In the rows, 128 means zero.
A state moves one step at a time under one of 7 hidden systems, and each row is a state written as 22 numbers. Each run below is a few steps of one system.
J, trace 1, 11 rows:
[[141 209 119 126 111 162 101 135 114 120 145 109 119 147 145 150 126 152
   92  70 152 167]
 [107 160 151 132 156 194 140 137 115  79 150 130 115 137 203 137 113 106
  145  86 135  96]
 [107 134 160 127 117 147 106 128  74 130  87 150 161  99 168 164  81 120
  130 100 109  57]
 [117 139 162 156 114 124 140 140 119 149 103 179 109  90 153 116 160 144
   95 170 118  52]
 [135 121 135 171 126 110 126  82  96 153 110  95  82 108  82  89 127 115
   89 157 147  64]
 [ 94 168 108 156 111 105 139  46 118 144 130 101 129 163  95 112 168 167
  137 159 118 127]
 [105  90  83 141 143 101 138  83 129 135 149 120 119 178 140 114 181  93
  174 100 104 125]
 [160 116  91 140  76 110 120 125 137 192 106 117 169 156 141 181 158  96
  153  93  99 163]
 [170 108 143 139 108 183 139 164 218 161 136 109 131 151 159 137 161 106
  144 133 124 138]
 [174 113 156  90 130 192  74 129 172 130 108  79 128 126  90 144 102 137
  138 106 124 114]
 [145 179 167  76 140 140  98 136 167  91 124 143 101  97 107 147 152 181
  165 123  97 130]]
X, trace 2, 11 rows:
[[148 121 155  93 141 134 139 104 163 158 121 116 129 123 107 126 200 183
  164 177 153 104]
 [120  86  65  88 173 120 123 112 159 109 148 136  93 127  77 137 172 138
  129 155 129 153]
 [126 122  68 139 123  93 145 130 119  85 124 133 106 135  96 148  95  72
  149 134  88 195]
 [134 117 173 149 103 101 159 154 121 109 116 123 174 126 151 121  63  77
  188 121 103 158]
 [157 107 195  90 118 139 119 181 151 159 115 130 199 106 158 140 119 152
  161 111 151 127]
 [165 141 130  75 155 156 117 176 158 143 151 127 107  96 124 148 174 168
   98 115 193 148]
 [112 162  85 117 163 150 142 128 115  89 159 106  78  95  86 135 107 138
   73 147 174 161]
 [ 57 163 119 152 133 132 149 119 102  69 142 145 139 129 142 126  69 131
  116 150 101 145]
 [ 87 106 162 153 111 113 114 165 106 125 117 195 173 131 190 109 100 124
  120 115  89  91]
 [169 119 153 145  88 102 103 168 110 188  96 167 136 125 151 112 170 142
   84 123 150  96]
 [164 139 123 147 126 126 147 104 117 160 137  98  95 147 106  93 187 153
   93 171 205 126]]
D, trace 3:
[[ 64 182 108 147 111 137 159 114 102 110 130 140 155 109 159 181  87 128
  118 143  97 137]
 [109 123 153 169  96 110 159 165 131 136 107 198 138 106 172 125 130 111
  112 180  92  95]
 [161  84 167 130  97 106 111 143 108 150  72 147 163 132  98  97 107 151
  113 189 138 106]
 [133 107 133  91 151  97 113  92 122 128 128 130 134 162  84  89 184 199
  147 166 161 135]
 [ 93  96  66  95 179  87 143  89  91 119 149 111 116 106  87 147 143 123
  139 123 156 147]
 [109 159  75 152 108  76 168 132 114 131 148 129 142 129 140 162 127  92
  139 108 119 205]
 [145 110 137 171 110 129 194 185 151 142 144 134 140 121 183 123 117  68
  127 151 153 153]
 [177 115 155 118 106 195 144 158 137 123  98 114 166 159 141 141  97 136
  134 186 164 143]
 [150 150 143  81 161 171 130 117 131  86 118 147  90 124 113 134 171 184
  139 190 155 110]
 [ 98 156 127  95 162 101 127  96  81  87 116 130 100  61  74 151  97 146
  132 147 128 111]
 [ 68 160 146 140 118  50 144 136 124 118 145 160 161  92 129 121 112 144
  146 117  89 157]]
Y, trace 4:
[[141 127 112 149 133 163 154  72  93 119  94 115  88 136 143 158 148  80
  169 149 109  63]
 [146 166 126 142 127 117 139 101 118  97 103 127  65  92 118 160 132  76
  179 116  74 103]
 [142 139 145 133 114  75 116 111 144 131 112  96 104  78  72 137 100  92
  166  99  77 138]
 [106 121 144 122 114  97 113 112 183 137 138  95 170 124  88 124 104 141
  175 108  70 168]
 [106  76 109  97 139 133  88 141 193 125 154 128 167 163 117 123 125 145
  148  94  89 167]
 [154 113  86 101 114 167  78 159 157 137 134 132 157 184 137 151 141 144
  110  89 127 181]
 [188 137 134 132 107 189 113 173 143 128 133 110 134 178 165 125 123 116
  107  96 173 162]
 [170 137 183 116 128 193 124 152 104 131 115 100 149 133 179 135 107 124
  135 103 190  93]
 [119 176 177 101 159 180 139 134 112 119 137 121 121  75 169 156 131 151
  128 108 171  71]
 [ 91 167 139 119 162 146 121 117 114 124 142 112  85  52 104 136 113 153
   72 118 152  76]
 [ 76 175 129 157 124 117 110  83 108 120 132 113 109 111  82  99 100 167
   74 142 114 103]]
D, trace 5 (11 x 22):
[[119 136 106 117 124 106 154  74 130 121 106 146 123 144 117 154 180 134
  200 172  79 128]
 [152  93 123 128 127  65 160 128 113 129  97 136 108  79  97 149 126  69
  181 151 104 130]
 [172 127 158 118 100  75 145 152 154 134 122 107 164 128 107 125 115 117
  190 129 126 205]
 [149  84 144  83 171 142 151 173 188 119 162 110 136 113 134 130 140 121
  167 134 164 167]
 [150 131  93  70 147 172 116 164 151  90 135 118 126 109 101 181  95 131
  126 129 144 193]
 [128 186 129 117 151 143 137 175 143  64 160 157  71 105 135 127 122 135
  105 129 138 166]
 [ 95 142 168 131 148 143 129 170 100  78 137 140 139  84 145 112  42 126
   97 123 148 116]
 [ 84 149 166 113 122 137 104 162 120 121 132 183 186 133 172 120 118 195
  104 126 124 114]
 [ 97  95 123 116 144 118  99 152 107 156 122 180 127  92 124 113 152 168
   52 145 150  73]
 [106 135  96 149 104  82  96  98  90 154 121 131 138 147  77  97 131 174
   58 141 139 140]
 [ 74 103  96 172 142  88 151  86 101 136 163 127 123 173 135  65 159 128
  106 141 147 122]]
J, trace 6 (11 x 22):
[[100 171 164 134 119 192 152  96 132  97 118 107 156 144 139 138  94 166
  141 184 121 108]
 [ 94  65 134 100 174 118 101 108 101  95 115 172 121 126 126 105 133 134
  156 133 103  62]
 [159 149 113 132  92  46 124 128  75 166  82 168 116  99 104 151 165 131
  120 139 118 133]
 [144 136 135 180 119 111 202 123 157 148 155  94  98 125 133  94 152  96
  133 170 160 145]
 [ 98  88 108 127 131 149 119  81 134 145 136  57 183 161  88 123  84 139
  135 127 133 142]
 [103 112  85  89 142 132  98 138 165 124 143 180 144 162 138 150 190 172
  132 123  95 153]
 [202 114 102 128 123 125 114 172 122 119 114 138  73 126 134 150 139  60
  128  87 128 151]
 [171 187 177 140  81 163 153 144 145 125 109  89 156 131 139 149  87 128
  155 149 138 165]
 [ 97  86 184  93 181 169 125 135 156  93 148 121 154 119 143  97 100 152
  160 138 142  87]
 [115 123 119  75 144  82  76 137  87 136 104 167 135  70  88 158 131 165
  104 106 125 113]
 [129 179 118 159 128  86 171 157 133 116 147 157  61  83 128 119 161 111
   98 150 137 151]]
Y, trace 7, 11 rows:
[[102 170 169 154 120 170 131 112  83  83 116 131 139 153 162 107  74 148
  116 148 134  96]
 [103 138 168 125 154  91 108 146  82 102 132 187 101  98 160  91 138 139
  115  95 130  70]
 [122 165 127 128 119  56 119 117 102 180 127 138 115  80  95 126 180 172
   92 122 153 122]
 [100 124 112 165 134 101 167  87 152 154 165  85 116 138  91  77 157 145
  108 173 160 143]
 [ 90  71  85 145 141 135 138  65  92 120 122 125 144 188 130 113 134 115
  148 160 114  97]
 [132 136  76 148 113 116 135 118 105 106 115 180  97 171 169 155 173  87
  159 115  76 131]
 [200 122 119 155  94  86 130 152 127 159  98 124  85 111 118 137 148  58
  140 106 117 143]
 [172 135 170 133  94 123 162 114 160 160 105  69 158 116 111 149 118 113
  201 151 123 145]
 [108  86 142  84 175 164 142 128 182  96 147 110 144 108 126 148 109 114
  198 132 108 122]
 [111 123  80  75 143 156  87 146 138 105 120 144 135 103 108 199  99 126
  122  95  90 152]
 [144 166 121 148  92 142 102 179 164 113 138 123 120 129 114 127  83 118
   78 107 106 190]]
X, trace 8, 11 rows:
[[124 186 151 135 110 172 150 121 150 112 101 134 102  76 130 177 115 129
  128 178  88  91]
 [110 118 175 124 149 126 115 140 166  89 122 172  95  96 109  87 129 152
  131 169  84  78]
 [132 113 129 110 119  54  79 137 115 122 103 180 121 123  65  94 142 170
  111 145  98 142]
 [135 130 118 145 122  30 136 133 106 134 151 142 122 149 109  75 164 133
  135 115 150 187]
 [106  89 107 139 121  88 159 118 110 173 149  85 195 150 124 117 111 119
  130 121 172 177]
 [129 120  99 127 109 182 151 147 155 153 150 106 183 177 186 167 138 114
  140 112 147 174]
 [163  97 117 125 144 222 127 160 139 110 126 106 111 136 164 151 100  79
  111 114 159 108]
 [169 179 147 113 122 194 118 122  94  88  86 119  94 110 127 171  94 126
  126 149 136  98]
 [106 165 177 110 167 133 135 109 102  78 124 153  89  84 135 119 134 152
  155 145 124  67]
 [ 78 119 129 106 140  67 110 119 112 140 111 179 132  62  95 135 145 167
  113 141  92  90]
 [113 132 104 161 103  45 136 147 156 158 142 174 112 114 113 101 183 133
  102 141  93 157]]
B, trace 9 (11 x 22):
[[107 125 105 120 148 183 114 148 120  94 131 155 108 126 120 123 109 161
   49 177 154 114]
 [110 182 111 125 131 140 121 131  80  59 129 177 102 158 139 121 125 163
   99 150 128 149]
 [ 96 145 143 144 133 100 142 124  34  96 117 176 138 137 168 107 114 135
  117 133 151  97]
 [111 153 128 128 102  83 147 124  56 168 102 157 172 111 143 160 144 162
  111 150 159 120]
 [106 111 107 154 111 104 168 115 110 175 128 141 148 141 126 111 171 158
   85 200 169 123]
 [116 109  77 145 114 144 137  96 105 122 104 119 135 156  80 130 105 143
   79 208 136 140]
 [130 122  88 141 115 133 152 112  95  73 112 154 132 200 129 125 116 118
  149 189 115 173]
 [153  98 125 134 124 120 159 141  48  92  89 157 139 150 155 134  90  81
  157 163 150 127]
 [169 138 139 114 112 107 181 162  89 134 101 142 152 102 147 169 123 115
  152 174 179 164]
 [124 100 137 125 148 125 194 164 136 133 147 130 136  93 130 118 122 130
  107 202 195 142]
 [101 115  96 104 147 143 144 161 145  95 140 142 137  94  91 144  83 149
   83 189 146 173]]
H, trace 10:
[[154 131 101 114 111 137  66 147  92 155  96 161 112 127 114 144 145 157
   50 114 144 106]
 [164 158 142 165 120 131 132 106  75 145 125 105  81 148 142  90 162 123
   91 123 194  91]
 [ 87 139 138 163 119 141 173  68 102 164 130  72 161 131 135 127 118 137
  129 160 162  94]
 [ 63 114  76 144 123 123 142  95 152 157 140 149 144 142 139 147 177 144
  118 154  83 115]
 [142  93  75 166 104 104 113 129 150 143 111 143  75 126  94 128 145  73
  100 137  73 125]
 [189 152 157 170  80 129 113 105 142 116  93 105  99 180  98  88 118 109
  154 146  91 138]
 [129  91 158 121 133 128 127  90 112 111 121 100 176 194 144 101 115 122
  212 114 121 122]
 [128 111  97  73 133 104 129 111 121 147 117 122 171 121 124 200 150 129
  198  95 110 156]
 [158 163 113 115 137 116 147 161 163 118 151 134  80  92 143 167 169  91
  159  85 116 168]
 [142 150 178 135 134 168 141 166 172  90 138  96 112  86 132 130  60  91
  145 114 119 137]
 [101 132 181  86 147 174  86 153 145  85 129 151 167 131 147 121  89 180
  137 115 110 109]]
B, trace 11 (11 x 22):
[[171 136 136 154 106 119 131  84  86 163  80 112  86 112 119 143 162  91
  149 128 120  61]
 [146 171 158 147 101 110 165  74 149 150 108  77 119 107  91 138 151 134
  185 168 115 124]
 [103  71 134 128 148 108 151  93 161 127 128 103 143 118  88 110 117 118
  184 173  97 111]
 [148  77  90 105 125  86 110 136 156 122 109 138 125 119  74 151 120  96
  165 131  75 166]
 [181 101 126 154 111  85 131 163 153 122 135 116 106 147 118  92 118  64
  151 104 118 183]
 [164 115 167 119 122 142 124 161 142 130 132  69 164 118 127 129  61  95
  153  85 160 161]
 [135 114 143  77 158 170 131 169 184 132 167 105 163 124 164 159 143 137
  165  90 158 163]
 [129 103 113 105 169 183 111 174 170 126 159 131  87  88 150 151 140 106
   91  88 142 102]
 [130 201 138 135 123 167 101 156 170 102 146 131  72  93 130 141 124 135
   89  89 102 129]
 [ 89 167 192 139 140 141 102 130 140  97 148 142 123 122 157  80 113 159
  128  86 107  84]
 [100 140 156  91 139 104  69 113  99 142 115 150 153 106 128 135 147 185
  131  72 113  77]]
H, trace 12 (11 x 22):
[[175 151 136  98 137 114 135 133  85 152 101 114  93  53 100 170 144 128
  116 128 183 104]
 [101 191 170 144 149 122 170 115 144 117 169 110  96 101 135  93 152 163
  119 146 164 115]
 [ 43  90 119 140 150 124 132 127 138 129 156 120 164  94 113 109  69 132
   88 141 116 114]
 [113 133  91 134  93 105  73 147 134 147 114 181 136 146 106 124 146 169
   62 130  86 146]
 [183 100 119 170 106 106 108 144  93 145 119 128  93 170 131  73 144  88
   91 106 161 123]
 [162 147 149 148  89 158 150  84 102 160 104  60 167 170 124 131 119 138
  152 155 174 134]
 [ 82 109  92 120 152 151 168  91 136 130 156 127 156 171 174 147 183 131
  172 140 133 126]
 [121 102  61 126 129 130 144 125 139 132 109 135  98  87 109 197 128  73
  132 148  84 131]
 [167 172 154 155 101 132 129 143 159  84 106 156  67 128 122 113 136 108
  142 155  71 131]
 [134  83 194 130 141 121 117 127 117  92 110 119 152 139 126  74  70 107
  178 129 116  96]
 [128 119 147  63 130  95  93 113 115 142 108 135 193 131 102 151 141 192
  178 115 126 145]]
Z, trace 13:
[[129 183 126 163  91 180 145 115  95 117 115 125 147 175 200 165 114 106
  139 114 119 125]
 [132  97 144 163 122 170 135 151 114 140 104 150 112 110 184 138 116  69
  113 123 117  43]
 [170 147 170 126 102 127 121 134 140 178  87 142 109  79 120 146 176 152
  121 154 125  68]
 [127 158 147 132 158 111 132  85 158 110 144 111  55 102  85  91 174 147
  145 141 119  98]
 [101 147 131 112 131  91  98  72 115 110 114 103 139 119  74 139  99 144
  176  97  74 131]
 [108 148 136 160  95  85 138 142 143 112 137 150 161 154 161 121 111 100
  175  97  63 176]
 [152  89 145 162 100 113 107 175 145 169 132 110 153 130 146 101  90  76
  107  70 130 136]
 [175 152 169 122 102 172 106 149 163 175 136  96 149 158 158 118 165 161
  115  95 173 131]
 [131 141 117 102 173 194 100 112 136 107 158 115  76 147 151 125 171 139
  119  79 157  87]
 [131 184 105  98 128 153  97 109  80 107  97 147 106 103 132 197 129 137
  127  94 106 102]
 [110 185 147 169 115 121 156 147 109  86 121 169  85  88 153 133  99 100
  116 148  90 110]]
Z, trace 14, 11 rows:
[[123  94 121  86 138 129  97 114 158 121 134 151 166 194 133 120 177 176
  178 127 105 147]
 [158 110  66 114 141  88 116 149 102 116 138 151  93 141 131 145 157  86
  135  76 133 177]
 [168 177 134 138 104 139 153 144  87 128 117  83 136 108 134 161  81 101
  122 114 181 169]
 [ 99 122 171 134 150 204 168 144 148 104 147 108 155 124 184 122  90 124
  134 155 156  91]
 [109  75 125  85 147 156  97 153 158 148 116 174 143  97 137 159 153 151
  113 139 106  76]
 [156 161  96 116 123  89 119 148 148 121 124 172  63 107  82 130 189 153
   96 156 119 159]
 [132 154 130 140 141 100 124  95  84  81 128  89  89 125  61  88  80 130
  114 140 152 151]
 [ 78 125 161 127 125 117 142 106  88 107 125 128 210 161 153 116  79 155
  175 138 123 132]
 [ 91  61 104 140 133  96 146 168 141 162 149 172 170 132 188 127 150  97
  123 107 117 128]
 [172 126  92 137  95 116 121 151 149 207 124 103 121 113 105 149 163 121
   68 121 165 157]
 [159 167 123 141 131 195 141  88 141 108 140  70  87 177 109 108 145 147
  116 161 173 139]]

Which system made each run below?
trace 15, 2 rows:
[[125 131 119 141 178 140 146 133 116  93 173 108  58 118 135  89 129  94
   97 104 183 118]
 [ 87 159 113 137 103 136 124  83  80 124  98 107 166 117  96 164  65 151
  109 150 115 122]]
	X
trace 16:
[[113 141 149 126 111  48 101 153  99 147 122 185 143 104 114  92 151 185
   88 133 133 132]
 [120 115 123 134 132  71 151 130 133 156 158 135 137 141 105  73 178 176
   95 171 181 160]]
	Y
trace 17 (2 x 22):
[[157 148 125 128  99 101 160 145  65 153 102 169 155 142 173 157 168 138
  137 155 168 143]
 [136 111 129 148 125 136 183 129  96 160 120 115 129 110 130 121 139 130
   89 202 203 105]]
	B
trace 18, 2 rows:
[[114 137 111 138  99  90 150  78  55 134  92 107 172 134  96 151  90 132
  145 161 136 146]
 [108 124 132 143 124  79 190 121 139 146 142 157 140 132 159 118 196 132
  175 171 129 138]]
	D
trace 19 (2 x 22):
[[ 95 158  84 136 116  69 137 102 103 175 138  98 141  85  85 159 128 138
   93 108 145 164]
 [ 80 111 113 192 108 126 158 115 173 145 157 104 146 156 132  81 113 110
  105 153 101 140]]
	Y
trace 20:
[[106  78 101  90 140  74 112 112 137 151 130 158 166 152 105 125 188 174
  155 140 121 144]
 [137 108  45 120 134 128 146 133 152 131 155 133 117 177 123 145 183 121
  120 144 149 201]]
	Y
trace 21:
[[144 129 145 127  93  96 104  95 119 178  95 113 160 137  71 108 151 189
  111 173 143 119]
 [108 122 101 144 152 103 153  76 125 102 164 123 101 191 127  76 185 136
  164 140 133 142]]
	Z
trace 22:
[[133  89 105 122 114 109 124 198 125 152 109 173 146  80 119 154  98 119
   62 158 139 145]
 [148 138 138 141 124 131 148 153 141 127 139 131 110 131 100  80 142 172
   73 202 187 153]]
	Z
trace 23, 2 rows:
[[122 138  78 157  96 120  99 109 173 173 139 121 106 155  91 119 178 150
   70 132 103 149]
 [161 146  97 161 101 141  98  76 100 110 110  97  93 207  94  98 133 125
  115 133 122 142]]
	Z
trace 24 (2 x 22):
[[100  68 118 133 113  76  95 159 173 180 140 144 166 116 110 103 129 130
   98 100  98 139]
 [164 114 108 140  94 129  70 146 164 163 131 105 135 175  99 102 132 137
   83  89 125 170]]
	B
trace 25:
[[191 170 182 134 125 148 154 164 157  97 120 132  68 103 139 118 142 105
  155 150 135 126]
 [108 104 195 100 169 156 138 126 137  79 134 104 152 107 120  95  69 144
  164 158 145 101]]
	H
trace 26 (2 x 22):
[[118 177 145 155 108  95 197 147 155 141 153 136 141 114 172 135 163 125
  159 145 128 166]
 [122  34 122 119 156 125 136 139 143 157 121 120 131  83 107 124 117  93
  119 153 145  85]]
	Y
trace 27:
[[119  85 106 171 112 152 165  97 122 189 121  82 149 138 143 138 131  89
  114 149 155  90]
 [116 105  87 130 110 179 115  85 160 158 112 114 144 167 108 149 161 156
  112 175 105 110]]
	J
trace 28, 2 rows:
[[112 131 190 108 162 120  81 129 146  96 149 135 113 119 124  71 124 160
  146  78 114  91]
 [114 142 132  90 148  87  70 113 108 142 134 124 128  98 108 136 150 162
  136  40 122 112]]
	B
trace 29 (2 x 22):
[[131 116 116  99 124 148 128 129  93 113 118 156 191 197 183 154 148 149
  174 123 140 153]
 [156 119 108 121 149 142 150 192 126 128 152 156  99 116 188 151 160  84
  114  91 172 143]]
	Y
trace 30 (2 x 22):
[[148 160 115 164  88 106 176  91 111 125 105 124 128 178 116 117 153 133
  154 201 124 167]
 [124  64 132 137 135 131 162 101  82 108  96 113 156 147 114 115  80  99
  160 195 144 107]]
	B
trace 31:
[[129  81 180  89 145 155  71 138 136 120 102 149 153 128 126 110 117 162
  146 121 115  65]
 [152 128 125  75 160 101  78 102  91 137 117 121 105 111  83 131 170 173
  132  88 162 104]]
	H
trace 32 (2 x 22):
[[119 125  91 116  97 105 113 132 166 175 107 154 138  97  88 175 162 161
  105 161  82 143]
 [156 107 106 142 123 143 132 142 186  97 137 122  95 170  80  86 125 128
  111 190 124 183]]
	Y
trace 33 (2 x 22):
[[ 79  76 138  91 185 125 148 151 106  88 159 129 167 101 135 117  73 128
  137 128 171 139]
 [103 142  97  90 123 123 121 169 113 123 135 183 179 135 162 176 137 164
  111 121 132 183]]
	D
trace 34:
[[212 142 154 103 124 129 112 135 163 149 108 100  74  99  85 136 176 135
  142 125 147 122]
 [148 150 142 100 150 156 143  83 137 107 136  42 131 125  79 140 102 145
  174 138 166 155]]
	Y
trace 35 (2 x 22):
[[192 147 150 117 119 158 129 105 124 143  86  88  97 105 128 182 142  89
  184 109 127  90]
 [116 169 177 113 157 154 146  91 159 105 144 100 106 104 142 135 154 142
  196 117 114  89]]
	H
trace 36 (2 x 22):
[[140  98 117 154 102 161 102 106  94 146 102 130 154 199 183 133 137  93
  147  91 109  87]
 [188 139 132 140 104 142 110 105 100 173  94 119  98 152 154 141 196 112
  142  97 140  77]]
	D
